In the data rows, the value 500 means zero.
Some points, one per row:
[454, 547, 523, 587, 315, 526, 599, 656, 479, 472, 533, 475, 531, 484, 665, 446, 372, 479, 599, 470, 522, 790, 527,
 465, 470, 465, 497, 501, 512, 505, 496, 402, 525, 531, 502, 514, 222, 477, 485, 571, 523, 637, 539, 452, 466, 702,
 425, 469, 567, 591, 521, 466]
[281, 480, 543, 730, 524, 433, 659, 520, 576, 235, 578, 521, 273, 478, 484, 476, 332, 327, 434, 637, 818, 261, 259,
 624, 422, 362, 629, 586, 613, 675, 148, 344, 824, 657, 333, 746, 135, 369, 346, 691, 545, 605, 506, 496, 388, 690,
 598, 561, 777, 630, 260, 315]
[674, 361, 607, 451, 461, 491, 579, 451, 424, 466, 416, 416, 521, 555, 524, 455, 568, 558, 507, 430, 232, 564, 730,
 512, 568, 612, 413, 479, 516, 389, 676, 636, 292, 433, 547, 464, 529, 463, 440, 494, 430, 488, 535, 506, 524, 551,
 463, 462, 363, 463, 528, 738]
[596, 536, 438, 157, 581, 587, 530, 505, 709, 648, 369, 650, 518, 484, 483, 555, 674, 624, 476, 611, 443, 654, 698,
 413, 545, 473, 415, 558, 392, 332, 714, 542, 380, 319, 681, 412, 723, 619, 545, 579, 575, 475, 614, 601, 226, 341,
 643, 377, 249, 336, 521, 542]
[586, 516, 444, 266, 603, 498, 638, 240, 598, 760, 440, 484, 513, 447, 512, 541, 651, 628, 514, 597, 287, 688, 717,
 483, 594, 395, 469, 533, 411, 402, 723, 455, 341, 329, 624, 429, 785, 679, 519, 596, 548, 418, 549, 591, 701, 236,
 511, 625, 254, 346, 591, 416]
[685, 572, 380, 430, 432, 531, 623, 495, 624, 646, 396, 538, 546, 558, 427, 475, 442, 573, 514, 497, 603, 570, 437,
 493, 504, 536, 453, 504, 581, 516, 556, 582, 387, 443, 557, 485, 665, 614, 447, 626, 398, 477, 576, 460, 710, 395,
 508, 428, 403, 430, 495, 427]
[555, 442, 485, 572, 598, 527, 819, 363, 604, 427, 461, 480, 617, 486, 345, 455, 582, 454, 440, 631, 519, 636, 564,
 430, 635, 533, 483, 587, 674, 464, 567, 399, 368, 459, 552, 533, 547, 463, 338, 547, 450, 367, 547, 590, 643, 364,
 557, 485, 437, 443, 493, 367]
[438, 488, 573, 581, 483, 548, 443, 477, 321, 525, 501, 536, 525, 522, 560, 562, 507, 701, 547, 514, 475, 552, 510,
 437, 517, 517, 465, 532, 570, 568, 531, 538, 447, 478, 470, 443, 407, 515, 556, 425, 498, 594, 518, 490, 471, 681,
 488, 477, 525, 339, 423, 601]
[451, 610, 616, 548, 479, 394, 506, 413, 531, 373, 640, 531, 541, 458, 372, 530, 448, 390, 460, 462, 435, 607, 326,
 625, 569, 457, 502, 311, 609, 458, 396, 252, 712, 567, 452, 654, 553, 430, 422, 571, 395, 147, 330, 478, 540, 407,
 660, 501, 595, 507, 520, 466]
[536, 503, 647, 384, 606, 553, 551, 356, 482, 522, 580, 610, 594, 520, 419, 514, 492, 620, 514, 511, 569, 432, 433,
 490, 580, 435, 515, 543, 309, 432, 587, 558, 464, 451, 502, 517, 624, 537, 508, 475, 546, 541, 399, 552, 463, 462,
 544, 505, 424, 454, 404, 457]
[710, 524, 561, 303, 529, 552, 708, 374, 452, 527, 496, 525, 702, 614, 467, 661, 570, 628, 450, 533, 371, 626, 451,
 375, 595, 625, 316, 548, 503, 369, 767, 548, 219, 451, 546, 439, 725, 563, 480, 500, 729, 427, 577, 467, 509, 379,
 452, 531, 310, 434, 530, 641]
[453, 442, 622, 574, 442, 474, 420, 499, 451, 485, 427, 485, 558, 429, 495, 388, 550, 656, 599, 452, 450, 467, 575,
 492, 492, 586, 492, 484, 390, 626, 598, 568, 371, 510, 482, 471, 465, 393, 402, 476, 504, 512, 555, 458, 455, 509,
 521, 403, 516, 436, 561, 534]
[630, 449, 604, 386, 634, 452, 669, 445, 559, 489, 587, 535, 723, 446, 496, 587, 592, 592, 427, 552, 396, 607, 555,
 401, 707, 573, 369, 526, 504, 384, 736, 475, 336, 419, 625, 352, 686, 558, 554, 512, 563, 396, 461, 549, 583, 313,
 383, 639, 374, 390, 652, 633]
[458, 490, 511, 545, 442, 506, 274, 541, 660, 443, 587, 478, 545, 511, 576, 481, 544, 432, 482, 485, 469, 550, 541,
 556, 528, 540, 551, 497, 458, 520, 604, 559, 404, 491, 476, 491, 449, 350, 464, 492, 511, 603, 375, 505, 592, 464,
 473, 457, 228, 306, 574, 593]
[470, 559, 570, 415, 552, 498, 545, 574, 525, 464, 512, 615, 602, 468, 567, 476, 396, 532, 375, 393, 461, 538, 478,
 535, 394, 575, 490, 431, 463, 559, 377, 334, 573, 530, 507, 551, 414, 487, 417, 409, 474, 436, 531, 557, 555, 399,
 518, 500, 658, 434, 471, 352]
[485, 463, 375, 425, 279, 520, 448, 500, 473, 490, 461, 446, 408, 525, 474, 564, 508, 482, 563, 475, 428, 636, 549,
 509, 487, 472, 438, 559, 435, 554, 491, 511, 425, 495, 543, 571, 494, 609, 419, 614, 623, 499, 477, 497, 482, 467,
 509, 481, 404, 480, 534, 530]
[540, 462, 351, 450, 493, 603, 537, 459, 568, 502, 516, 545, 458, 543, 471, 576, 594, 602, 421, 542, 492, 517, 471,
 437, 548, 461, 390, 504, 475, 450, 649, 516, 456, 465, 551, 574, 553, 482, 534, 461, 560, 528, 437, 516, 609, 471,
 548, 518, 464, 270, 539, 577]
[462, 484, 469, 440, 553, 458, 510, 567, 550, 385, 560, 577, 551, 596, 561, 658, 504, 468, 411, 405, 671, 534, 451,
 538, 512, 490, 348, 628, 535, 505, 531, 354, 586, 538, 488, 636, 500, 487, 469, 498, 365, 430, 309, 553, 517, 381,
 482, 533, 511, 499, 512, 551]
[406, 638, 519, 542, 412, 381, 331, 570, 499, 493, 495, 482, 400, 510, 459, 553, 512, 474, 607, 378, 547, 388, 370,
 549, 427, 448, 556, 383, 368, 523, 285, 546, 597, 485, 391, 534, 338, 447, 500, 479, 440, 573, 486, 526, 531, 555,
 639, 556, 883, 641, 422, 438]
[561, 495, 416, 435, 575, 460, 622, 499, 594, 524, 492, 531, 375, 493, 432, 534, 483, 480, 543, 607, 522, 559, 578,
 513, 239, 534, 492, 532, 539, 483, 607, 527, 342, 395, 569, 541, 626, 539, 470, 502, 525, 399, 593, 510, 589, 397,
 521, 451, 421, 433, 438, 433]
[555, 443, 534, 322, 545, 490, 606, 506, 485, 557, 478, 453, 619, 470, 382, 532, 578, 547, 430, 404, 437, 557, 560,
 451, 631, 506, 503, 527, 526, 442, 732, 584, 282, 384, 672, 458, 698, 391, 510, 549, 446, 447, 611, 542, 499, 438,
 657, 391, 425, 354, 629, 641]
[534, 517, 426, 496, 404, 324, 619, 568, 607, 396, 617, 541, 374, 620, 484, 838, 508, 550, 601, 424, 626, 217, 449,
 722, 391, 399, 690, 636, 420, 441, 269, 508, 499, 487, 408, 608, 497, 585, 486, 606, 496, 592, 526, 525, 669, 481,
 537, 428, 532, 491, 484, 434]
[409, 435, 325, 556, 523, 464, 627, 548, 578, 453, 535, 468, 315, 411, 424, 548, 580, 372, 669, 589, 610, 415, 349,
 624, 488, 391, 632, 522, 576, 536, 472, 503, 573, 526, 469, 583, 398, 586, 475, 493, 616, 570, 522, 510, 377, 489,
 498, 476, 567, 600, 524, 418]
[456, 553, 507, 440, 538, 413, 565, 438, 576, 536, 488, 616, 590, 602, 474, 548, 581, 443, 513, 521, 519, 592, 435,
 698, 559, 442, 425, 505, 555, 465, 439, 431, 641, 459, 366, 560, 553, 427, 525, 348, 521, 431, 469, 561, 477, 432,
 575, 527, 595, 480, 483, 506]
[392, 503, 416, 544, 410, 458, 492, 596, 520, 434, 560, 391, 385, 462, 432, 370, 321, 280, 689, 519, 705, 331, 395,
 684, 229, 322, 711, 551, 543, 699, 145, 302, 691, 638, 336, 607, 190, 349, 398, 527, 459, 813, 430, 357, 519, 622,
 534, 599, 796, 796, 231, 292]
[349, 467, 596, 530, 393, 510, 303, 486, 402, 495, 535, 492, 478, 421, 521, 415, 516, 509, 516, 498, 426, 480, 414,
 458, 339, 526, 592, 450, 491, 505, 474, 486, 534, 534, 514, 328, 465, 474, 540, 364, 503, 366, 368, 428, 430, 606,
 530, 499, 606, 555, 446, 514]
[525, 529, 372, 415, 495, 437, 392, 561, 330, 546, 486, 384, 485, 490, 483, 373, 499, 525, 578, 549, 500, 391, 583,
 370, 385, 491, 553, 375, 644, 560, 466, 581, 452, 443, 534, 326, 508, 488, 521, 427, 584, 614, 663, 455, 472, 658,
 490, 533, 580, 558, 355, 488]
[322, 649, 514, 613, 573, 531, 465, 452, 526, 329, 587, 573, 385, 498, 614, 530, 418, 307, 543, 484, 516, 485, 339,
 624, 500, 390, 545, 539, 520, 545, 367, 361, 689, 623, 389, 606, 109, 441, 484, 603, 445, 573, 300, 475, 406, 687,
 476, 550, 601, 640, 327, 406]
[513, 486, 472, 600, 503, 566, 376, 572, 386, 416, 612, 448, 419, 464, 584, 513, 447, 462, 481, 442, 503, 458, 510,
 527, 554, 504, 470, 491, 608, 564, 433, 542, 561, 491, 514, 695, 436, 463, 435, 461, 364, 492, 421, 473, 540, 600,
 434, 480, 504, 484, 544, 643]
[329, 656, 511, 507, 476, 491, 409, 540, 564, 668, 469, 659, 430, 376, 515, 500, 557, 429, 524, 446, 589, 479, 609,
 620, 313, 510, 665, 446, 456, 535, 364, 523, 652, 527, 357, 629, 431, 464, 616, 519, 533, 562, 393, 530, 427, 579,
 579, 545, 718, 626, 395, 528]
[365, 551, 495, 519, 680, 588, 520, 557, 464, 566, 382, 438, 500, 531, 461, 461, 425, 558, 566, 626, 510, 459, 498,
 454, 428, 522, 478, 433, 470, 698, 486, 502, 444, 355, 502, 364, 478, 649, 467, 450, 560, 582, 519, 425, 448, 531,
 591, 492, 534, 521, 359, 480]
Here are 12 more points, each followed by its number:
[459, 602, 489, 456, 546, 450, 510, 579, 575, 453, 513, 460, 599, 468, 539, 519, 492, 460, 441, 425, 640, 483, 325,
 610, 279, 461, 527, 490, 507, 480, 366, 386, 598, 488, 396, 618, 481, 526, 461, 387, 460, 467, 481, 537, 595, 455,
 635, 523, 624, 570, 368, 354] 0
[509, 577, 467, 458, 598, 479, 555, 494, 525, 450, 493, 554, 577, 493, 440, 496, 392, 490, 398, 478, 478, 473, 449,
 560, 438, 432, 525, 506, 495, 548, 375, 426, 592, 560, 424, 510, 578, 513, 439, 290, 405, 426, 479, 555, 611, 447,
 518, 504, 580, 466, 531, 429] 1
[443, 544, 522, 475, 486, 613, 612, 440, 662, 481, 532, 502, 641, 622, 484, 508, 496, 550, 556, 517, 521, 495, 459,
 517, 540, 447, 445, 470, 704, 590, 512, 562, 564, 510, 508, 503, 536, 528, 500, 458, 528, 428, 562, 473, 629, 345,
 502, 491, 440, 509, 553, 544] 2
[519, 369, 636, 553, 430, 560, 426, 619, 471, 485, 472, 497, 587, 543, 557, 340, 463, 519, 497, 474, 463, 532, 621,
 547, 383, 554, 507, 530, 466, 528, 261, 560, 478, 524, 449, 449, 550, 406, 389, 556, 462, 430, 538, 464, 448, 793,
 545, 486, 489, 502, 440, 463] 3
[418, 566, 533, 413, 496, 517, 423, 365, 469, 579, 383, 406, 458, 524, 505, 594, 514, 423, 376, 478, 438, 514, 503,
 394, 509, 270, 464, 446, 427, 514, 560, 544, 550, 459, 475, 517, 421, 542, 537, 507, 557, 445, 424, 505, 526, 354,
 608, 605, 489, 434, 618, 538] 4
[713, 529, 532, 243, 550, 531, 606, 426, 515, 558, 444, 444, 605, 558, 476, 523, 596, 592, 420, 563, 377, 626, 574,
 340, 678, 657, 439, 589, 524, 260, 636, 557, 433, 424, 559, 478, 628, 490, 561, 506, 469, 438, 425, 548, 444, 307,
 423, 478, 340, 392, 623, 628] 5
[549, 490, 423, 197, 431, 636, 504, 446, 548, 583, 440, 542, 595, 350, 462, 607, 492, 492, 693, 479, 393, 590, 587,
 357, 663, 511, 494, 430, 572, 434, 708, 475, 456, 490, 655, 567, 615, 508, 643, 519, 589, 439, 510, 588, 590, 318,
 415, 411, 296, 460, 815, 494] 6
[467, 432, 459, 698, 291, 458, 304, 475, 509, 476, 524, 565, 514, 414, 511, 408, 469, 355, 298, 466, 565, 480, 668,
 597, 483, 531, 454, 683, 571, 587, 423, 491, 625, 604, 415, 489, 236, 357, 360, 543, 371, 570, 479, 370, 479, 705,
 447, 514, 629, 567, 366, 421] 7
[478, 459, 541, 346, 571, 467, 553, 351, 550, 367, 561, 588, 558, 470, 535, 526, 516, 428, 347, 386, 502, 549, 419,
 495, 604, 446, 499, 495, 494, 542, 479, 432, 557, 666, 508, 565, 490, 486, 507, 584, 432, 434, 530, 538, 719, 365,
 589, 466, 571, 477, 558, 433] 8
[621, 566, 335, 177, 529, 535, 608, 423, 585, 652, 341, 593, 564, 569, 437, 516, 492, 605, 450, 622, 206, 514, 793,
 437, 694, 515, 387, 537, 394, 492, 740, 590, 204, 386, 605, 437, 768, 645, 406, 707, 640, 451, 545, 502, 534, 215,
 541, 512, 135, 485, 455, 393] 9
[464, 564, 533, 476, 509, 521, 438, 520, 542, 575, 495, 542, 277, 522, 526, 547, 479, 511, 505, 498, 416, 498, 547,
 499, 491, 476, 479, 487, 499, 457, 566, 526, 424, 519, 589, 480, 589, 527, 481, 441, 540, 465, 527, 518, 496, 460,
 552, 526, 441, 555, 491, 552] 10
[576, 462, 709, 549, 617, 561, 542, 458, 505, 472, 462, 569, 425, 521, 523, 608, 352, 688, 426, 624, 457, 537, 496,
 448, 600, 503, 572, 525, 465, 481, 591, 564, 308, 379, 999, 523, 652, 574, 576, 448, 576, 468, 377, 532, 479, 454,
 677, 686, 473, 465, 596, 527] 11
Which three of these numbered points are nearest to each point below, looking only along the 8 directions in which the first points spread most? Their numbers follow each, nearest first.
[684, 516, 663, 516, 605, 595, 778, 430, 633, 540, 494, 512, 462, 422, 397, 421, 476, 423, 419, 705, 425, 693, 441,
 519, 763, 535, 347, 590, 124, 598, 495, 449, 397, 522, 607, 611, 600, 460, 416, 630, 475, 451, 545, 587, 619, 383,
 508, 545, 430, 481, 515, 391] > 2 8 11
[625, 549, 311, 195, 588, 671, 578, 475, 519, 650, 531, 642, 441, 491, 441, 572, 704, 616, 566, 610, 419, 410, 718,
 318, 669, 403, 382, 424, 459, 382, 786, 579, 373, 311, 695, 462, 747, 676, 553, 583, 587, 539, 637, 631, 553, 212,
 520, 392, 251, 344, 657, 510] > 9 6 5
[598, 636, 471, 313, 518, 508, 552, 544, 428, 570, 453, 673, 484, 453, 532, 453, 479, 427, 486, 526, 391, 630, 582,
 498, 535, 456, 411, 485, 454, 476, 628, 471, 239, 448, 522, 427, 603, 573, 510, 751, 691, 444, 432, 575, 554, 411,
 498, 459, 314, 466, 659, 550] > 6 5 10
[385, 599, 502, 473, 559, 498, 526, 484, 578, 524, 542, 495, 598, 517, 446, 488, 484, 534, 479, 456, 578, 444, 378,
 513, 486, 533, 515, 513, 493, 869, 232, 349, 589, 468, 509, 515, 514, 467, 441, 422, 372, 423, 405, 652, 523, 459,
 545, 330, 704, 483, 437, 618] > 1 0 8
[354, 445, 476, 780, 506, 491, 448, 544, 446, 358, 581, 457, 245, 502, 565, 456, 373, 323, 531, 404, 537, 359, 437,
 717, 374, 532, 363, 535, 555, 721, 349, 507, 671, 824, 501, 746, 261, 521, 465, 597, 446, 638, 223, 547, 328, 753,
 513, 415, 601, 696, 326, 292] > 7 3 0
[474, 562, 517, 380, 514, 444, 530, 467, 542, 509, 348, 684, 646, 396, 505, 485, 483, 515, 391, 449, 386, 580, 565,
 420, 649, 453, 455, 489, 415, 548, 533, 488, 554, 437, 477, 506, 519, 454, 628, 471, 343, 446, 472, 506, 536, 176,
 584, 513, 535, 421, 637, 543] > 4 10 2
[503, 519, 590, 452, 470, 483, 471, 434, 465, 520, 523, 541, 670, 486, 515, 551, 435, 541, 489, 468, 391, 645, 465,
 748, 430, 555, 517, 370, 474, 525, 460, 396, 563, 588, 433, 441, 390, 507, 454, 560, 444, 418, 465, 393, 581, 501,
 520, 498, 498, 513, 549, 497] > 1 8 4
[583, 478, 468, 305, 579, 459, 579, 496, 535, 517, 503, 489, 669, 571, 610, 569, 510, 629, 413, 421, 410, 621, 441,
 543, 566, 566, 434, 486, 491, 374, 749, 564, 308, 396, 631, 434, 696, 535, 355, 444, 614, 376, 401, 507, 555, 201,
 432, 373, 308, 420, 628, 598] > 5 6 11
[472, 502, 620, 488, 559, 530, 500, 570, 562, 530, 470, 477, 541, 527, 528, 565, 457, 529, 507, 440, 434, 519, 427,
 483, 433, 483, 471, 465, 469, 513, 425, 456, 541, 506, 505, 607, 474, 510, 542, 476, 519, 409, 410, 490, 340, 586,
 518, 544, 478, 547, 498, 598] > 4 10 1
[555, 467, 539, 459, 643, 619, 562, 560, 519, 535, 472, 520, 527, 478, 452, 528, 598, 562, 428, 580, 515, 559, 576,
 435, 562, 422, 488, 523, 500, 529, 654, 518, 492, 453, 473, 454, 660, 536, 432, 520, 543, 466, 448, 497, 477, 352,
 540, 566, 407, 410, 770, 496] > 11 2 10
[467, 585, 481, 457, 556, 543, 512, 456, 566, 512, 505, 511, 473, 361, 492, 548, 543, 492, 508, 559, 507, 511, 442,
 536, 548, 546, 493, 522, 571, 478, 455, 414, 538, 455, 503, 517, 585, 486, 555, 393, 523, 568, 407, 479, 514, 610,
 563, 513, 598, 363, 549, 443] > 4 10 2
[607, 544, 434, 378, 493, 553, 506, 511, 524, 515, 524, 625, 566, 434, 383, 541, 556, 604, 526, 553, 426, 533, 603,
 705, 575, 447, 435, 499, 479, 372, 589, 504, 465, 384, 450, 453, 655, 559, 534, 607, 538, 468, 521, 534, 504, 276,
 456, 559, 280, 386, 602, 501] > 6 5 11
[651, 439, 541, 523, 608, 580, 724, 385, 699, 546, 484, 596, 458, 427, 307, 507, 375, 548, 447, 667, 439, 631, 550,
 468, 653, 438, 466, 576, 595, 536, 495, 422, 533, 407, 793, 596, 609, 503, 435, 499, 481, 557, 498, 638, 497, 425,
 562, 408, 476, 458, 486, 474] > 2 11 8
[579, 526, 482, 526, 446, 498, 524, 535, 531, 569, 458, 560, 413, 463, 578, 453, 416, 529, 472, 528, 471, 459, 710,
 577, 514, 552, 464, 473, 267, 484, 542, 595, 467, 466, 437, 407, 526, 508, 538, 586, 573, 519, 630, 443, 459, 563,
 452, 518, 376, 499, 474, 569] > 10 4 3
[574, 577, 526, 337, 512, 424, 524, 494, 554, 519, 464, 610, 487, 648, 381, 750, 602, 600, 528, 536, 385, 553, 698,
 500, 614, 504, 426, 531, 452, 485, 635, 471, 348, 465, 554, 478, 568, 614, 499, 562, 555, 427, 538, 589, 553, 284,
 428, 409, 498, 504, 639, 547] > 6 5 11
[594, 480, 439, 309, 512, 547, 509, 531, 536, 651, 500, 492, 499, 466, 496, 526, 578, 478, 571, 506, 475, 555, 522,
 511, 570, 486, 496, 524, 432, 456, 435, 524, 344, 465, 591, 473, 498, 552, 466, 643, 527, 556, 528, 435, 530, 425,
 445, 432, 421, 467, 520, 589] > 10 4 2
[585, 492, 419, 494, 481, 528, 487, 584, 559, 564, 486, 526, 433, 532, 442, 528, 481, 512, 681, 510, 395, 529, 564,
 566, 488, 468, 505, 517, 416, 508, 591, 513, 449, 463, 717, 501, 543, 441, 454, 525, 519, 537, 553, 539, 417, 570,
 521, 477, 380, 531, 519, 500] > 10 4 2
[636, 381, 527, 411, 604, 546, 588, 462, 485, 511, 540, 508, 651, 596, 490, 435, 582, 632, 447, 629, 215, 680, 552,
 315, 616, 548, 356, 591, 483, 408, 736, 595, 436, 392, 641, 472, 630, 560, 388, 524, 580, 411, 485, 542, 563, 374,
 476, 603, 347, 324, 574, 629] > 5 11 6
[449, 500, 399, 415, 814, 488, 686, 531, 632, 456, 382, 520, 503, 351, 575, 420, 557, 578, 353, 510, 581, 555, 564,
 0, 624, 580, 395, 484, 436, 473, 558, 470, 343, 447, 543, 517, 600, 434, 496, 580, 471, 509, 369, 538, 649, 381,
 506, 408, 410, 428, 669, 492] > 11 2 5
[546, 540, 503, 318, 565, 453, 616, 397, 883, 382, 522, 614, 478, 498, 410, 564, 661, 466, 481, 566, 509, 572, 577,
 639, 647, 389, 437, 598, 537, 437, 599, 432, 406, 479, 581, 545, 642, 567, 519, 830, 527, 491, 556, 619, 550, 221,
 449, 450, 410, 376, 521, 495] > 6 2 8
[635, 592, 417, 162, 529, 562, 597, 465, 528, 738, 295, 501, 631, 540, 495, 624, 731, 625, 480, 564, 304, 639, 666,
 332, 561, 448, 355, 448, 466, 358, 778, 562, 351, 282, 614, 337, 736, 519, 547, 515, 617, 406, 655, 603, 688, 35,
 400, 433, 255, 372, 740, 660] > 9 5 6
[720, 592, 524, 359, 645, 571, 572, 418, 569, 612, 478, 501, 540, 577, 465, 547, 599, 646, 429, 515, 407, 536, 630,
 438, 646, 533, 422, 520, 523, 394, 638, 517, 359, 405, 636, 461, 768, 470, 533, 478, 601, 406, 509, 578, 523, 373,
 430, 505, 300, 335, 721, 573] > 5 6 11
[463, 414, 498, 662, 309, 467, 430, 581, 423, 435, 611, 501, 435, 453, 428, 370, 467, 235, 532, 479, 557, 506, 579,
 574, 412, 494, 566, 561, 548, 650, 330, 511, 719, 568, 486, 534, 144, 376, 369, 531, 420, 559, 503, 405, 328, 662,
 455, 512, 717, 638, 375, 438] > 7 3 0
[511, 474, 366, 424, 506, 540, 609, 386, 628, 485, 525, 501, 574, 446, 457, 561, 505, 483, 416, 448, 508, 509, 365,
 532, 459, 512, 477, 545, 527, 428, 452, 420, 629, 496, 429, 606, 467, 455, 477, 477, 353, 258, 389, 566, 483, 377,
 553, 595, 526, 442, 578, 548] > 8 1 2
[465, 543, 531, 532, 585, 536, 468, 495, 534, 474, 518, 535, 507, 404, 455, 525, 544, 486, 506, 470, 623, 507, 539,
 399, 481, 494, 484, 493, 542, 469, 458, 376, 620, 503, 502, 455, 620, 584, 598, 317, 388, 503, 399, 508, 463, 516,
 597, 545, 570, 478, 482, 556] > 4 1 10
[444, 582, 533, 519, 416, 523, 424, 463, 353, 531, 490, 456, 533, 407, 614, 442, 395, 532, 483, 490, 509, 451, 501,
 569, 467, 721, 549, 452, 584, 598, 456, 812, 450, 514, 424, 525, 364, 417, 404, 441, 477, 454, 700, 435, 506, 669,
 433, 535, 616, 552, 536, 554] > 3 7 10
[502, 519, 555, 579, 370, 482, 332, 552, 425, 569, 533, 509, 461, 376, 521, 494, 473, 491, 447, 528, 362, 479, 562,
 521, 504, 506, 606, 495, 455, 700, 409, 481, 555, 444, 445, 503, 393, 436, 494, 453, 618, 571, 642, 389, 462, 567,
 506, 476, 569, 496, 350, 535] > 3 10 7
[472, 430, 418, 503, 431, 378, 490, 502, 470, 451, 382, 601, 361, 560, 384, 479, 483, 504, 594, 457, 465, 474, 546,
 467, 419, 454, 478, 448, 462, 463, 513, 417, 413, 546, 525, 581, 518, 526, 591, 554, 569, 577, 500, 481, 471, 491,
 509, 404, 401, 522, 578, 480] > 10 4 2
[514, 464, 461, 350, 509, 491, 583, 450, 605, 446, 418, 639, 569, 943, 468, 598, 693, 556, 575, 456, 460, 522, 520,
 536, 571, 444, 445, 389, 546, 354, 659, 511, 406, 363, 557, 550, 661, 625, 474, 605, 500, 591, 518, 479, 451, 333,
 541, 587, 422, 506, 201, 631] > 11 2 10
[655, 512, 406, 388, 568, 491, 613, 428, 523, 391, 365, 414, 528, 586, 447, 607, 510, 508, 468, 395, 478, 640, 631,
 463, 564, 583, 439, 442, 518, 430, 521, 473, 452, 489, 661, 505, 586, 568, 493, 462, 509, 489, 529, 460, 540, 313,
 334, 445, 310, 300, 752, 584] > 6 5 2
[583, 571, 445, 408, 460, 471, 515, 555, 433, 471, 571, 517, 374, 546, 555, 517, 665, 479, 568, 472, 492, 449, 521,
 575, 505, 418, 484, 800, 416, 437, 487, 537, 365, 421, 552, 469, 532, 532, 590, 765, 548, 617, 574, 460, 413, 508,
 376, 402, 364, 583, 463, 407] > 10 4 2
[523, 805, 618, 426, 604, 663, 580, 396, 479, 610, 524, 535, 614, 666, 509, 516, 392, 524, 346, 563, 693, 561, 517,
 414, 643, 535, 384, 508, 402, 391, 589, 510, 415, 436, 600, 548, 655, 553, 590, 513, 569, 438, 493, 537, 554, 462,
 407, 503, 424, 333, 592, 525] > 11 5 2
[439, 487, 517, 447, 544, 504, 486, 540, 519, 484, 440, 447, 502, 524, 500, 508, 443, 559, 624, 546, 505, 521, 573,
 374, 467, 446, 518, 409, 562, 508, 498, 527, 600, 429, 508, 464, 505, 488, 525, 470, 551, 589, 571, 490, 487, 534,
 499, 543, 347, 487, 455, 465] > 10 4 3
[509, 572, 527, 565, 536, 415, 523, 515, 463, 515, 485, 551, 544, 512, 650, 501, 436, 532, 463, 340, 525, 419, 479,
 487, 503, 425, 597, 508, 472, 459, 372, 520, 526, 510, 481, 495, 502, 497, 517, 510, 502, 497, 469, 496, 420, 486,
 578, 570, 488, 543, 561, 415] > 1 4 10
[628, 682, 425, 286, 490, 548, 649, 414, 609, 654, 367, 562, 494, 510, 427, 631, 688, 611, 539, 571, 437, 639, 726,
 498, 573, 391, 438, 456, 412, 458, 753, 520, 354, 367, 592, 443, 765, 615, 414, 635, 600, 459, 613, 462, 492, 206,
 551, 416, 274, 421, 499, 452] > 9 6 5
[365, 501, 416, 525, 448, 477, 322, 409, 571, 446, 569, 575, 429, 534, 520, 624, 366, 457, 583, 370, 565, 371, 413,
 500, 352, 424, 554, 407, 352, 537, 178, 426, 653, 516, 359, 552, 473, 432, 442, 530, 420, 495, 341, 549, 378, 559,
 615, 538, 623, 599, 491, 433] > 0 1 7
[553, 501, 470, 518, 576, 458, 500, 609, 504, 482, 581, 507, 566, 517, 461, 450, 498, 404, 501, 486, 592, 378, 383,
 541, 386, 558, 571, 451, 462, 438, 402, 372, 606, 469, 305, 597, 495, 477, 493, 480, 408, 444, 478, 579, 553, 450,
 537, 502, 595, 480, 519, 467] > 1 0 8
[544, 588, 582, 426, 541, 372, 570, 493, 742, 542, 539, 547, 571, 529, 464, 542, 528, 408, 410, 526, 449, 537, 352,
 511, 543, 555, 455, 505, 599, 598, 501, 348, 600, 496, 474, 595, 491, 565, 520, 524, 568, 429, 422, 601, 543, 317,
 479, 458, 455, 510, 625, 479] > 8 2 1
[606, 512, 600, 424, 563, 554, 543, 510, 562, 507, 516, 588, 525, 472, 525, 543, 629, 566, 460, 526, 455, 609, 576,
 515, 405, 515, 386, 552, 424, 407, 581, 509, 424, 456, 590, 514, 606, 569, 496, 590, 537, 444, 502, 565, 625, 647,
 514, 434, 338, 430, 562, 496] > 6 10 11
[562, 504, 627, 605, 768, 565, 506, 509, 421, 589, 452, 426, 535, 553, 601, 504, 574, 565, 441, 568, 483, 512, 625,
 425, 522, 523, 440, 467, 502, 546, 638, 554, 436, 532, 545, 497, 604, 479, 545, 279, 386, 533, 470, 513, 453, 589,
 499, 555, 484, 530, 472, 476] > 11 10 4
[612, 490, 475, 744, 429, 456, 326, 573, 470, 344, 634, 538, 254, 524, 540, 416, 312, 340, 658, 424, 642, 361, 517,
 695, 394, 418, 583, 531, 563, 704, 243, 462, 659, 580, 385, 605, 222, 477, 458, 523, 415, 642, 645, 445, 430, 723,
 497, 565, 573, 587, 285, 342] > 7 3 0
[402, 470, 520, 780, 454, 392, 285, 557, 515, 512, 477, 343, 512, 357, 512, 383, 449, 307, 604, 482, 452, 490, 419,
 605, 463, 531, 586, 555, 583, 528, 338, 488, 571, 584, 440, 585, 175, 418, 372, 489, 475, 507, 513, 258, 480, 682,
 403, 513, 763, 617, 582, 500] > 7 3 0
[471, 605, 556, 695, 341, 416, 351, 482, 362, 361, 397, 497, 461, 449, 528, 502, 409, 343, 618, 446, 511, 401, 493,
 599, 450, 447, 587, 575, 466, 685, 318, 477, 624, 588, 430, 435, 245, 365, 392, 497, 264, 540, 538, 495, 310, 722,
 439, 487, 639, 670, 534, 472] > 7 3 0
[334, 374, 414, 686, 470, 602, 410, 556, 460, 423, 482, 364, 345, 378, 596, 493, 432, 423, 505, 453, 589, 411, 461,
 545, 291, 472, 565, 498, 592, 628, 342, 494, 702, 486, 338, 593, 322, 490, 380, 478, 357, 549, 504, 404, 387, 664,
 495, 484, 667, 607, 360, 439] > 7 3 0
[419, 373, 483, 543, 573, 510, 438, 215, 438, 517, 434, 435, 567, 455, 499, 595, 482, 574, 419, 430, 480, 555, 418,
 423, 425, 578, 493, 418, 439, 571, 530, 356, 645, 660, 502, 545, 530, 423, 563, 379, 327, 461, 420, 636, 491, 639,
 499, 557, 699, 476, 526, 548] > 1 4 3
[368, 548, 496, 628, 438, 491, 493, 588, 436, 469, 485, 419, 428, 487, 606, 420, 535, 603, 662, 513, 466, 445, 624,
 552, 565, 486, 577, 568, 427, 516, 584, 604, 413, 420, 533, 369, 624, 520, 457, 606, 493, 574, 549, 495, 459, 528,
 575, 489, 379, 515, 428, 486] > 10 3 4
